A single turn carries every row of the set below to another of its rows. Some are shown first; where does it send the rows asked next?
z644: [ 16  14 -10  20  -7  -8   3   1  -2   0 -15   6   2   1   7  11  -6 -18
   6  -4  -7  -2   1   3   4  -1   1   9  -1  12  -1   2 -10  14  -6  13
  -2  16  12  11   9  -4 -16   3   2  -3]
z848: [  0   2  -2  15   3  -7  -5   6  -4  -3 -18   5   3 -12   7   9 -13 -13
   3  -3   1  -8  30  15  12  -2  -1   8  -4  17   7  10  -6   1 -14  17
  -1   4   6   7  22   1  -6  -3   0 -10]
z464: [  0  -1   0  13   5 -11  -5   6  -4  -1 -20  -1   0 -13   7  11 -10 -13
   5  -7   2  -8  28  11  10  -1   0   4  -5  15   7  12  -8   1 -12  15
  -5   1   5  -1  21   4  -5  -4  -2  -8]
z927: [ 11   7   8  -4   5   8  15  -1  -5  -3  -6  11   4   5   4  15 -17   8
   3  -8   2  -1   9  -3   8   3   5   6   3   7   8  21  -5   7  -5   4
   5   7   5   4   7  -3 -13   3  -5   7]
z216: [  1   6   6   1   2  -1   6   2   0 -10  -8   6   1   0  10   8 -18   8
  -3  -9   0  -7  18   5   4   4   6   8   6   8  10  21  -1   8  -8  15
   6   5   6   5  14 -10 -15   2  -4   9]
z108: [  9   6   8  -4   4   7  15   0  -4  -2  -6  11   1   6   2  17 -17   8
   4  -7   1  -2  11  -4   7   5   5   4   1   8   8  21  -2   8  -4   6
   6   6   5   3   5  -2 -17   4  -5   6]
z49: [  8   3   3   6   4   1   6   3  -2  -3 -12   7   5  -1  11   9 -11   8
   6 -10  -5  -7  11  -4   5   4   3   2   0   3   8  21   2  12  -8   7
   9   8  12   4  14 -11 -23   8  -5   7]
z20: [  0   2  -3  14   2  -9  -4   7  -8  -1 -16   1   4  -9   7   8 -11 -13
   7  -6   3 -10  32  13  10   1  -1   3  -3  15   4  12  -8   3 -10  17
  -4   3   2  -1  17   3  -2  -1   3 -11]
z682: [ 16  15  -8  17  -8  -9   3   0  -3   0 -17   7   4  -1   9  10  -5 -18
   7  -2  -7   1   2   3   2  -2   0  10   1  12   4   1 -13  17 -10  11
  -4  15  10  10   4   0 -14   4   1  -1]
z278: [  2   2  -2  14   3 -10  -5   7  -6   0 -19   3   5 -12   6  12 -10 -10
   7  -4   0  -7  32  11  11  -2   1   8  -8  18   9   9  -8   3 -13  13
  -5   4   3   1  16   5  -3  -3   1 -10]
z653: [  6   9  10  -2   4   5  10   4  -6   0  -7   8  -6  -1   3   6 -12  10
   8  -4   4  -3  17   2   2   5  12   3  -1   8   6  23  -1   5  -5   1
   9   1  12   5  13  -5 -18   2  -6   4]
z729: [ 14  13 -10  18  -4 -10   6  -1   1  -1 -18   5  -1   1  10  12  -6 -19
   4  -4  -7   0  -3   1   3   0  -2   6   3  10   2   2 -13  15 -11  14
  -4  14  10   7  10   1 -15   3   0   2]
z378: [ 16  14  -9  20  -8  -7   7   2  -3   4 -14   5   2   6  10   8  -5 -18
   7  -5  -8  -2   3   4   2  -2   0   6   3  11   1   2 -12  18 -10  14
   0  15   8   8  10   2 -12   5   2  -2]
z27: [  6   8  -8   3   0   2   2   0   8  -2 -11  10   8   6  -4   5 -10 -10
   7   2   3 -11  -1   4   9   0  -4  15  -9  20   4  12  -6   2   1   8
 -10 -13  -4   2   8   4   2  -2  -8   3]
z238: [  8   6  -5   0   0   1   5   1   8   0 -10   7   2   8  -6   6 -12 -10
   7  -2   8  -8  -2   5  11  -1  -1  11  -7  19   4  10  -9   2   3  11
 -11 -11   0   0  10   6   2  -3  -8   2]
z703: [ -1  14   4   8   4 -10  19  -9  -2   8 -16   4  -3   0  -1  15   0  -7
  19   5   1  -6  10   3   0   3   3   1  -3  11   4   3  -6   4 -13  -8
   2  -2  10   4  24   7  -1   6 -11  -8]
z190: [ 17  11  -8  20  -5  -6   3  -1  -2   0 -15   9   5  -1  11  11  -6 -20
   3  -2  -7  -1   1   4   5  -1  -5   8   2  10   4   4  -8  15 -13  13
  -2  15  10  13  10  -2 -17   7  -1  -3]
z410: [ -4  20   3  11   2  -8  20  -8  -1   5 -16   5  -1   1  -3  14  -1  -7
  17   9  -1  -7  10   5  -1   1   1   5  -5  11   3   5  -3   3 -10  -6
   8  -2  10   9  22   4  -1   2 -12  -8]
z646: [ -1   2   0  15   1 -11  -4   5  -6  -1 -17   0   3 -10   5  15 -10 -13
   3  -6   0  -8  33  12  10  -1   0   6  -8  16   6  10  -5   1 -10  15
  -4   6   4   2  18   3  -6  -3  -1 -12]
z186: [  2   3  -5  18   1 -13  -3   6  -4   0 -15   0   4 -13  11  12 -11 -14
   4  -4  -1  -7  30  10  14  -1  -1   4  -3  19   7  10 -10   6 -11  15
  -5   2   3   2  17   1  -6  -3   5  -8]
z423: [ -1   5   7   1   1  -1   6   0   0  -9  -8   6   0   0  11   9 -17   8
  -1  -8  -1  -7  18   4   5   5   7   8   5   8   9  20   0   8  -8  15
   7   5   8   4  12 -10 -17   2  -2   9]
z748: [  8   5  -3   0   2   2   5  -1   6  -1  -7   9   3   7  -7  11  -8 -12
  11   3   3 -10  -2   6  13  -4  -2  13  -8  19   4  13  -7   1   4   6
  -8 -11  -1   2   8   5   2  -4  -6   2]
z409: [  0  16   5   9   4  -9  18  -7   0   7 -13   7  -3   2  -5  15   2  -6
  21   9  -1  -5   9   6   2  -3   1   4  -5  10   9   4  -6   5 -11  -6
   7  -3   9   7  21   6   1   2 -10  -7]
z554: [  8   5   3   5   5   0   8   4  -3  -3 -13   7   2  -1  10  10 -11   7
   4  -9  -6  -6  10  -4   5   5   4   0   1   5   6  21   4  10 -10   6
   9   8  12   5  14 -11 -25   8  -5   7]
z461: [  7   8  -5   0   0   6   8  -2   6  -2  -8  13   6   8  -7   8 -15 -12
   5   3   7  -9   0   7  13  -2  -5  14  -7  20   4  11  -5   2  -1   8
  -9 -10  -2   5   8   4   1   0 -10  -1]
z766: [  7  11  -5   2  -3   3   8   4   5  -2 -12   7   5   9  -5   4 -11 -12
   7  -1   3  -7  -1   4  10  -6  -7   9  -4  19   3  12  -6   2   4  10
  -8 -12  -5   1  10   2   2  -1 -10   4]
z640: [ -1  -1  -1  16   3 -14  -6   6  -1  -3 -15   1   0 -10   6  14  -9 -14
   5  -4  -3  -9  29  13  12  -4   1   6  -7  16   9  10  -6   5 -12  15
  -4   5   3   1  20   0  -5  -2   1  -8]
z367: [  1  15   4   8   2  -3  18  -6  -3   9 -15   8   0  -1  -2  12  -3  -6
  18   9   1  -8  11   5   2   0   3   5  -4  13   5   5  -3   4 -13  -9
   5  -3  11  11  25   5   0   6 -14 -10]
z480: [ -5  17   3   9   2  -6  20  -5  -4   7 -18   3   0   1  -1  12  -2  -8
  19   8  -4  -8  13   3   1  -1   0   3  -2  13   0   6  -5   3 -13  -8
   5  -2   5   5  26   3   1   4 -10  -4]
z268: [  5  10  10  -1   3   6  10   3  -4  -2  -8  10  -4  -2   4   5 -10  11
   9  -3   3  -1  16   1   3   4  12   4  -1   8   7  24  -3   4  -5   0
   9   1  11   4  14  -7 -16   1  -7   5]
z636: [  7   9  -4  -2  -1   0   8   0   8   2  -8   7   3   6  -4  11 -10 -10
   7   0   4  -9  -2   6  10  -5  -2  16  -9  20   2   9  -8   2   3  11
 -12 -13  -2   5  12   6   0   1  -6   1]
z723: [ -1  18   1   7   4 -10  19  -6   0  10 -15   6  -1  -3  -2  15   2  -6
  18   8   0  -6   9   5   1  -2   1   5 -10  11   3   5  -5   4 -12  -4
   1  -5   8   6  25   5  -2   9  -8 -10]
z279: [  1   4  -2  13   3 -12  -5   7  -4   1 -17   0   0 -15   7  13  -8 -14
   3  -3   0  -7  29  15   8  -3   0   8  -9  15   6  13  -8   4 -11  18
  -6  -1   5   3  19   4  -8   0   1  -9]
z459: [ -1   5   7   0   2  -1   7   3   0  -9  -9   5  -1   0   9  10 -18   7
  -2  -8  -1  -7  18   3   5   5   6   7   5   9   9  20   2   6  -8  16
   7   4   7   6  12 -10 -19   2  -2  10]
z388: [ -3  17   3  10   1 -10  17  -7   0   8 -18   5   4  -1  -1  13   0  -5
  19   8  -3  -9  11   3  -1   2   1   7  -3  12   7   3  -4   5 -13  -6
   5  -4   8   9  23   7   1   4 -12  -6]
z856: [  7  10  -8   2   0   0  10  -2   7   1  -7   7   5   7  -4   7  -8  -9
  10   4   3  -7   0   4  13  -2  -5   8  -7  22   4  11  -6   3   2   5
  -9 -16  -2   2   8   4   3  -1  -7   1]
z389: [  7  10   9  -2   5   6   9   4  -7  -2  -8  10  -3  -3   4   4 -11  12
   8  -4   5  -1  16   4   3   3  11   3   1   7   8  23  -3   5  -6   0
   8   1  11   5  14  -7 -13   1  -6   3]
z656: [  8   6  10  -4   3   7  15  -2  -4  -2  -7  11   4   5   4  16 -16   8
   5  -7   1  -1  10  -5   8   3   4   6   2   7   9  21  -4   7  -3   5
   5   5   5   2   5  -3 -15   3  -6   7]
z921: [ 15  13 -10  22  -8 -12   3   1  -1   2 -13   3   2  -3  13  11  -4 -18
   4  -2  -8   0   6   4   5  -2  -1   5   2  14   4   4 -12  18  -9  12
  -4  11   9   9   8  -1 -15   4   3  -2]
z954: [ -2  16   2   8   2  -8  20  -8   0   8 -12   2   1   1   1  13  -1  -5
  18   9  -2  -7  10   3   5  -1   1   4  -3  17   5   5  -5   4 -10  -8
   3  -9   7   7  21   6   2   3  -9  -5]
z284: [  9   4   2   6   6   1   7   3  -4  -4 -13   8   5  -3  10   9 -11   8
   3  -9  -5  -7  10  -3   4   5   3   0   3   3   8  21   2  12 -10   5
   8   9  11   5  16 -12 -19   9  -6   7]
z831: [  6   7  -5   3   1   4   5   1   5  -1 -10   6   6   8  -6  10 -10 -12
   6   0   3 -11  -1   6  11  -2  -4  13 -10  19   2  13  -3   0   5   7
  -7 -11  -1   4   9   5   0  -4 -10   0]
z728: [ 13  11  -8  19  -6 -13   2   1   1  -2 -15   6   1  -2   7  12  -4 -20
   8  -2  -7  -3   0   4   6  -3  -1   7   2  10   4   2 -11  17  -8  14
  -3  15  11   9  10  -5 -15   5   3  -1]
z475: [ 14  14 -10  18  -3 -11   7   0  -1   3 -16   6   1  -3  10  17  -5 -19
   5  -1  -8  -3   0   2   4  -3  -2   9  -2  10   1   5 -14  17  -9  16
  -4  13  10   9  11   2 -16   6   3   0]

z475 moves to z636
z646 moves to z410
z284 moves to z927
And these:
z108 moves to z459
z748 moves to z640
z656 moves to z423
z729 moves to z238
z480 moves to z378
z367 moves to z190
z682 moves to z27
z954 moves to z921

